[[120 116 123 152]
 [110 108 119 129]
 [114 119 120 106]
 [108 132 142 142]
 [115 128 153 123]
 [118 102 130 119]
 [115 132 105 118]
 [152 121 121 116]]
:
[[110 108 119 129]
 [108 132 142 142]
 [118 102 130 119]
 [152 121 121 116]]

[[104 141]
 [123 118]
 [132  98]
 [121 120]
 [115 123]
 [135 119]
 [120 117]
 [125 142]
 [108 113]
 [115 113]
 [113 138]
 [118 120]]
:
[[123 118]
 [121 120]
 [135 119]
 [125 142]
 [115 113]
 [118 120]]

[[148 132 107 145]
 [149 125 107 146]
 [149 111 115 149]
 [111 114 146 115]
 [140 100 142 146]
 [148 112 114 148]]
:
[[149 125 107 146]
 [111 114 146 115]
 [148 112 114 148]]

[[104 147 117 109 140]
 [151 122 136 143 136]
 [115 109 123 130 144]
 [120 106 104 131 152]
 [143 108 130 117 150]]
:
[[151 122 136 143 136]
 [120 106 104 131 152]]

[[134 111]
 [102 129]]
:
[[102 129]]

[[107 142 143 142 120 142 142 123]
 [142 125 125 124 128 117 125 127]
 [135 116 115 117 139 124 117 136]
 [128 112 111 114 144 130 114 140]
 [128 148 150 146 108 126 146 113]
 [147 115 114 114 136 115 115 132]
 [126 114 113 116 144 131 116 139]
 [117 126 126 127 132 137 127 132]
 [118 151 152 149 108 133 148 114]]
:
[[142 125 125 124 128 117 125 127]
 [128 112 111 114 144 130 114 140]
 [147 115 114 114 136 115 115 132]
 [117 126 126 127 132 137 127 132]]
---
[[148 125 130 127 132]
 [151 127 129 127 123]
 [137 127 127 125 126]
 [102 129 129 129 129]
 [147 128 133 129 130]]
:
[[127 129]
 [127 127]]

[[122 141 110]
 [102 136 123]
 [127 128 142]
 [125 117 128]]
:
[[136 123]
 [128 142]]

[[134 136 133]
 [103 109 125]
 [129 127 124]
 [131 126 121]
 [131 130 128]]
:
[[109 125]
 [127 124]]

[[103 157  98]
 [110 149 147]
 [114 145 142]
 [148 103 110]]
:
[[149 147]
 [145 142]]

[[115 141 116 141]
 [146 104 144 106]
 [124 122 124 122]]
:
[[104 144]
 [122 124]]

[[134 112 119 130]
 [119 123 123 110]
 [121 107 112 108]]
:
[[123 123]
 [107 112]]

[[137 133 126 126]
 [127 123 118 136]
 [102 111 123 134]
 [142 130 127 134]]
:
[[123 118]
 [111 123]]
---
[[136 119 134 149 151 136 123 131 125]
 [132 130 137 105 135 112 131 135 130]
 [116 130 117 144 138 130 127 136 150]
 [124 127 117 141 111 114 142 139 117]]
:
[[136 134 151 123 125]
 [132 137 135 131 130]
 [116 117 138 127 150]
 [124 117 111 142 117]]

[[156 110 108 120 138 116 119 137 116 139 144 125 106 139]
 [125 132 135 121 130 128 125 126 119 141 144 129 107 140]
 [153 111 106 123 147 120 115 138 107 136 143 118 106 136]
 [129 129 138 127 117 123 126 126 130 135 142 115 106 134]
 [154 111 106 123 147 119 117 138 108 142 142 141 113 142]
 [154 111 108 118 135 118 119 135 120 138 144 121 106 137]]
:
[[156 108 138 119 116 144 106]
 [125 135 130 125 119 144 107]
 [153 106 147 115 107 143 106]
 [129 138 117 126 130 142 106]
 [154 106 147 117 108 142 113]
 [154 108 135 119 120 144 106]]

[[137 127 127 140 121 103 126 132 127 132 111 123]
 [133 133 136 120 122 118 127 132 122 128 104 130]
 [135 125 134 107 125 136 116 132 125 122 111 138]
 [134 133 135 127 122 111 129 132 124 130 106 127]
 [135 131 133 134 121 106 129 132 125 131 109 125]
 [134 128 136 110 124 131 120 132 124 124 108 136]]
:
[[137 127 121 126 127 111]
 [133 136 122 127 122 104]
 [135 134 125 116 125 111]
 [134 135 122 129 124 106]
 [135 133 121 129 125 109]
 [134 136 124 120 124 108]]

[[140 110 139 125 129 106]
 [136 118 131 139 127 128]]
:
[[140 139 129]
 [136 131 127]]

[[135 116 148 130 140 113 124 116 117 122 138 115]
 [110 126 144 124 132 119 144 110 146 147 147 106]
 [137 141 122 115 135 134 137 120 149 140 126 107]
 [129 145 138 117 127 134 136 129 111 136 126 109]
 [123 125 148 130 116 142 120 131 123 125 150 147]
 [146 128 150 134 122 114 125 126 128 123 147 136]
 [150 150 108 123 110 143 126 108 120 133 132 142]]
:
[[135 148 140 124 117 138]
 [110 144 132 144 146 147]
 [137 122 135 137 149 126]
 [129 138 127 136 111 126]
 [123 148 116 120 123 150]
 [146 150 122 125 128 147]
 [150 108 110 126 120 132]]

[[128 129 126]
 [128 129 126]
 [128 128 128]
 [127 127 130]
 [123 121 149]
 [127 127 132]
 [127 126 133]
 [128 128 128]
 [128 129 127]
 [128 127 130]]
:
[[128 126]
 [128 126]
 [128 128]
 [127 130]
 [123 149]
 [127 132]
 [127 133]
 [128 128]
 [128 127]
 [128 130]]
---
[[136 141 125 124 121]
 [111 137 127 103 120]
 [103 130 132 117 103]]
:
[[136 141]
 [111 137]
 [103 130]]

[[146 150 113]
 [105 155 156]
 [147 151 112]]
:
[[146 150]
 [105 155]
 [147 151]]

[[118 134 150]
 [132 127 133]
 [127 129 128]
 [130 131 130]
 [112 113 134]]
:
[[118 134]
 [132 127]
 [127 129]]

[[113 100 131 112 134]
 [123 128 130 126 130]
 [110 124 134 119 134]
 [130 107 128 122 127]
 [131 142 150 128 119]]
:
[[113 100]
 [123 128]
 [110 124]]

[[134 153 138 110 107]
 [126 105 115 144 151]
 [119 104 120 149 147]
 [113 143 150 126 106]]
:
[[134 153]
 [126 105]
 [119 104]]

[[129 151 148 143 114]
 [118 125 133 138 119]
 [137 132 130 126 119]]
:
[[129 151]
 [118 125]
 [137 132]]

[[129 149 102 108 152]
 [129 149 102 109 151]
 [126 108 151 148 105]
 [125 126 128 131 125]]
:
[[129 149]
 [129 149]
 [126 108]]

[[110 129 145 107 112]
 [139 127 115 143 141]
 [110 108 110 149 106]
 [138 127 116 143 141]]
:
[[110 129]
 [139 127]
 [110 108]]
---
[[108 121 144 122 111]
 [105 143 146 106 104]
 [106 128 145 116 107]
 [141 103 117 151 144]
 [107 125 147 120 110]]
:
[[143 146]
 [128 145]]

[[106 148 127 133]
 [129 120 125 137]
 [126 143 140 126]
 [123 129 120 121]
 [129 139 134 128]]
:
[[120 125]
 [143 140]]

[[128 153 128 154]
 [132 154 130 155]
 [137 143 131 144]]
:
[[154 130]
 [143 131]]

[[137 134 156 131 133]
 [104 110 109 135 136]
 [118 117 145 133 145]
 [134 115 108 131 147]
 [103 116 128 135 132]]
:
[[110 109]
 [117 145]]

[[111 103 129]
 [128 128 137]
 [151 155 134]
 [137 128 120]
 [148 147 133]]
:
[[128 137]
 [155 134]]

[[126 150 153]
 [126 136 126]
 [142 126 119]]
:
[[136 126]
 [126 119]]

[[131 131 126]
 [157 121 136]
 [129 120 133]]
:
[[121 136]
 [120 133]]

[[144 118 110 135 112]
 [118 146 131 111 121]
 [130 116 104 110 110]]
:
[[146 131]
 [116 104]]
